The same turns and mirrors carry the whole set onto itself, and each row onto the other rows of its family. Which rows share a family with each named row? Give them in list order.
These 32 rows form 4 families of 8 rows each.
Lufir: -0.420 -1.326 1.233 1.826 0.077 -0.637 0.562 0.624 1.609 -1.078 -0.598 0.930 -2.762 -0.296 -0.473 -1.316 -3.045 0.340 -0.627 -1.874 -1.146 -0.352 -0.629 1.237 0.960 -0.798 -0.123 0.632 -2.036 2.856
Dutom: -0.275 -1.964 -0.128 0.364 -0.546 0.194 0.606 1.274 1.738 -1.400 -1.667 1.217 -1.758 0.149 -1.808 -0.423 -1.536 0.198 -1.762 -0.524 -0.888 -0.324 -2.363 1.855 2.193 -0.826 0.640 0.308 -1.467 1.921
pez: -0.822 1.201 -1.199 -0.759 -0.038 0.224 -1.497 1.799 0.685 0.608 -0.600 0.778 0.025 -0.064 -0.430 1.595 0.057 0.560 -1.499 -0.443 -1.004 1.341 1.147 -1.353 -0.792 -1.722 2.172 1.082 -0.184 -0.592
Difu: 0.386 -0.508 0.865 1.334 0.411 -0.334 0.810 -0.263 0.332 -0.977 0.576 0.053 -2.039 0.082 0.194 -1.558 -3.843 -0.188 -0.528 -1.735 -1.061 0.046 -0.079 1.427 0.508 -0.778 -1.078 0.644 -2.319 1.866
Bug: 0.562 0.986 -0.651 0.131 -0.611 -0.874 -0.567 2.060 -0.862 0.090 -0.693 0.093 0.519 0.785 -1.076 1.417 -0.522 1.334 -2.314 0.368 -1.508 1.186 -1.019 -0.681 0.952 -1.024 1.003 1.620 -0.389 -0.114
rinen: 0.565 -1.931 -0.338 -0.375 0.477 1.378 0.837 -0.056 1.077 -2.663 -2.086 0.420 -2.836 -0.045 -0.798 0.098 -1.934 -0.227 -1.242 -0.597 -1.216 -1.032 -1.042 1.442 1.665 -1.531 0.685 -0.399 -1.757 1.277
zasot: -0.293 -2.092 0.188 0.719 -0.769 1.155 0.317 0.599 1.490 -2.296 -2.406 0.968 -0.471 -0.160 -1.513 -0.298 -1.402 -0.875 -1.123 -2.217 -0.557 -1.133 -1.317 2.456 1.173 -0.785 1.137 -0.043 -1.949 0.300
Toten: 0.629 -0.872 0.308 2.400 -0.916 -1.748 -0.566 0.732 1.842 -0.736 -1.595 1.353 -0.967 -0.705 -1.125 -1.181 -1.595 -1.958 1.115 -2.871 0.365 -0.698 2.071 1.162 -1.345 -1.061 0.303 1.945 -0.954 1.210
fela: -0.194 -2.360 -0.803 -0.567 -0.362 1.209 0.849 0.405 0.817 -1.368 -1.419 1.212 -1.649 -0.080 -1.531 -0.322 -2.001 -1.461 -1.817 -0.545 -0.587 -0.321 -1.175 1.713 2.497 -1.288 0.820 0.082 -2.282 1.047
zeto: 2.108 -0.255 -1.683 -0.341 -0.931 -0.766 0.472 1.490 1.352 -1.616 -1.542 -0.283 -2.222 0.695 -2.305 0.014 -0.367 -0.160 -0.607 0.834 0.144 -0.604 -2.503 1.792 0.043 -1.221 0.833 0.249 -0.490 0.463
pelin: 0.254 -0.813 -1.353 0.930 -0.610 -0.646 -1.521 0.523 1.260 -0.587 -0.604 3.056 -1.898 -0.694 -0.112 0.628 -1.919 -1.067 0.700 -1.292 -0.296 0.427 3.010 -1.698 -0.561 -0.871 -0.650 1.421 -0.585 2.413
kof: -0.016 1.071 -1.148 -0.675 -0.083 0.003 -1.617 0.517 0.670 -0.520 1.805 1.059 -1.152 0.324 0.513 0.526 -1.185 0.553 1.390 -1.215 -0.560 1.465 1.110 0.223 -2.450 -1.402 0.358 0.430 0.481 0.450
Leliz: 1.686 -0.051 -0.083 -0.094 -0.750 -1.114 -0.517 1.422 -2.492 -0.735 0.282 0.249 -0.086 1.458 -0.805 1.029 -1.104 0.533 -1.380 0.621 -1.595 1.365 -0.574 -0.505 1.227 -1.363 0.910 1.570 -0.876 0.101
dufib: 1.154 -0.114 -0.986 1.688 -0.262 -1.561 1.001 -0.008 1.966 -0.773 -2.057 1.030 -2.836 -0.836 -1.409 -0.350 -1.636 -1.947 0.484 -1.437 -0.430 -0.318 3.137 0.160 -0.460 -2.121 0.457 2.267 -0.877 1.378
kerat: 0.775 -2.031 -0.716 0.387 -0.579 -0.125 -2.506 0.523 0.686 -1.313 -1.532 3.070 -0.180 -0.603 0.091 0.637 -1.160 -1.629 1.293 -1.890 0.146 -0.417 2.591 -0.383 -0.746 -1.139 -0.130 1.307 -0.008 0.999
sosod: 2.754 0.504 -0.206 0.302 0.033 -1.831 -0.244 1.484 -1.498 -0.923 -1.086 -0.692 -0.653 1.109 -0.722 0.744 -0.640 0.763 -1.264 0.978 -1.334 0.354 -0.822 -0.171 0.539 -1.649 0.556 1.840 -0.108 0.042
giz: -0.162 1.139 -1.328 -1.370 1.104 0.726 -1.504 0.257 1.088 -0.833 -0.031 0.251 -1.380 -0.322 0.373 0.600 -0.898 0.308 1.095 -0.500 -0.768 0.722 0.902 0.249 -2.789 -1.713 0.852 1.143 0.951 0.164
zib: 0.163 0.491 -0.295 -0.816 1.400 -0.023 -0.281 1.304 0.065 -0.196 -1.683 -0.196 -0.489 0.081 -0.135 1.285 0.037 -0.196 -1.193 0.244 -1.553 0.706 1.277 -0.338 0.076 -3.049 2.794 1.583 0.159 -1.008
lol: 0.710 0.224 -0.949 0.268 -1.284 -1.106 0.366 2.016 0.930 -0.539 -1.015 0.242 -0.668 0.894 -2.504 0.227 -0.582 0.880 -1.735 0.420 -0.529 0.518 -3.144 1.323 0.902 -0.608 0.707 0.857 -0.679 0.656
Nizeg: 0.378 -1.577 1.951 2.315 -0.122 -0.248 0.038 -0.048 0.210 -1.806 -1.397 0.664 -0.902 -0.128 -0.189 -1.242 -2.985 -0.191 -0.174 -3.100 -1.423 -0.757 0.231 1.480 0.262 -0.602 -0.251 1.224 -2.169 1.425
Kig: 1.670 -0.180 -0.720 0.670 -2.073 -0.495 -0.190 1.314 0.837 -1.928 -1.277 -0.188 0.065 1.039 -2.129 -0.230 -0.843 0.230 -0.749 -1.140 0.128 -0.513 -2.700 2.201 -0.277 -0.028 0.254 0.113 -1.193 -0.436
bager: 1.557 -0.362 -2.176 -0.260 0.038 -0.055 -1.289 -0.821 0.337 -1.810 -1.293 2.350 -1.741 -0.406 -0.276 1.031 -1.753 -0.807 1.248 -0.722 -1.016 0.195 2.535 -0.756 -0.765 -1.332 -1.127 1.859 0.608 1.733
san: 2.149 -0.183 0.022 0.722 -1.398 -0.934 -0.912 1.826 -1.419 -1.315 -1.490 0.354 1.273 1.156 -0.804 1.338 -0.387 0.262 -1.689 -0.470 -0.733 -0.099 -0.634 -0.346 0.780 -0.907 0.701 0.914 -1.128 -1.106
dinu: -0.234 -0.750 0.106 2.268 -0.429 -1.684 0.186 0.852 2.513 -0.227 -0.861 1.739 -3.048 -0.844 -0.776 -1.104 -2.391 -1.181 0.410 -1.996 -0.130 -0.307 2.085 -0.005 -0.086 -1.366 0.279 1.355 -1.704 2.582
bavo: -0.641 0.124 -0.770 -0.911 0.054 0.087 -0.469 1.891 0.452 0.229 -0.196 0.807 -0.464 0.302 -0.821 1.310 0.146 -0.715 -0.745 -0.435 -0.764 1.449 1.674 -0.093 0.017 -2.977 3.243 0.938 -0.448 -0.956
nidu: 0.367 0.213 0.087 -0.431 -0.057 0.400 -3.222 1.053 0.346 -0.983 0.183 0.895 0.274 0.104 1.144 0.423 -0.943 0.205 0.918 -1.517 0.002 0.340 1.060 -0.505 -2.730 -0.806 0.407 0.402 -0.069 -0.518
sipu: 0.716 -0.017 0.890 1.832 0.818 -0.343 1.270 -0.412 1.029 -1.778 -0.758 -0.765 -3.271 -0.246 0.058 -1.312 -3.071 0.212 -0.396 -1.736 -1.525 -0.628 0.598 1.038 -0.301 -1.357 0.082 0.877 -2.024 1.621
mez: 1.225 0.322 -1.350 -0.181 -1.589 -1.018 0.335 1.643 0.716 -0.540 0.197 -0.621 -1.397 0.927 -2.927 -0.613 -0.937 -0.378 -0.766 0.618 0.368 0.584 -2.514 2.048 -0.265 -0.662 0.986 0.500 -1.353 0.228
muro: 0.032 0.384 0.087 0.138 -0.297 -0.220 -1.582 2.258 0.449 -0.046 -1.157 -0.146 0.718 0.154 -0.119 1.004 0.307 -0.395 -1.116 -1.069 -0.059 0.140 1.074 -0.360 -1.076 -1.962 2.691 0.500 -0.814 -1.909
zuzod: 0.114 -0.104 -0.875 1.760 -0.430 -1.745 1.215 0.591 2.466 0.335 -0.666 1.483 -2.099 -0.707 -1.274 -1.037 -2.045 -2.296 0.398 -2.189 0.645 0.088 2.434 1.315 -0.257 -2.044 0.181 1.226 -1.160 1.385
puba: -0.594 1.003 -1.617 -0.438 -0.275 0.174 -2.435 0.923 1.353 -0.113 0.465 1.752 -1.155 -0.395 0.398 1.043 -1.205 0.289 0.452 -0.975 -0.443 1.060 1.754 -1.561 -2.332 -0.859 0.161 0.896 -0.021 0.890
tonu: 0.894 -1.200 -1.695 0.016 -0.289 -0.414 -0.853 -0.079 0.052 -0.987 -0.299 3.496 -1.098 -0.227 0.132 1.114 -1.910 -1.370 0.849 -1.535 -0.462 0.725 2.879 -0.530 0.808 -1.763 -0.748 1.075 0.138 1.745

Same family as sipu: rinen, zeto, dufib, sosod, giz, zib, bager
Same family as fela: Difu, kof, Leliz, bavo, mez, zuzod, tonu
Same family as pelin: Lufir, Dutom, pez, Bug, lol, dinu, puba

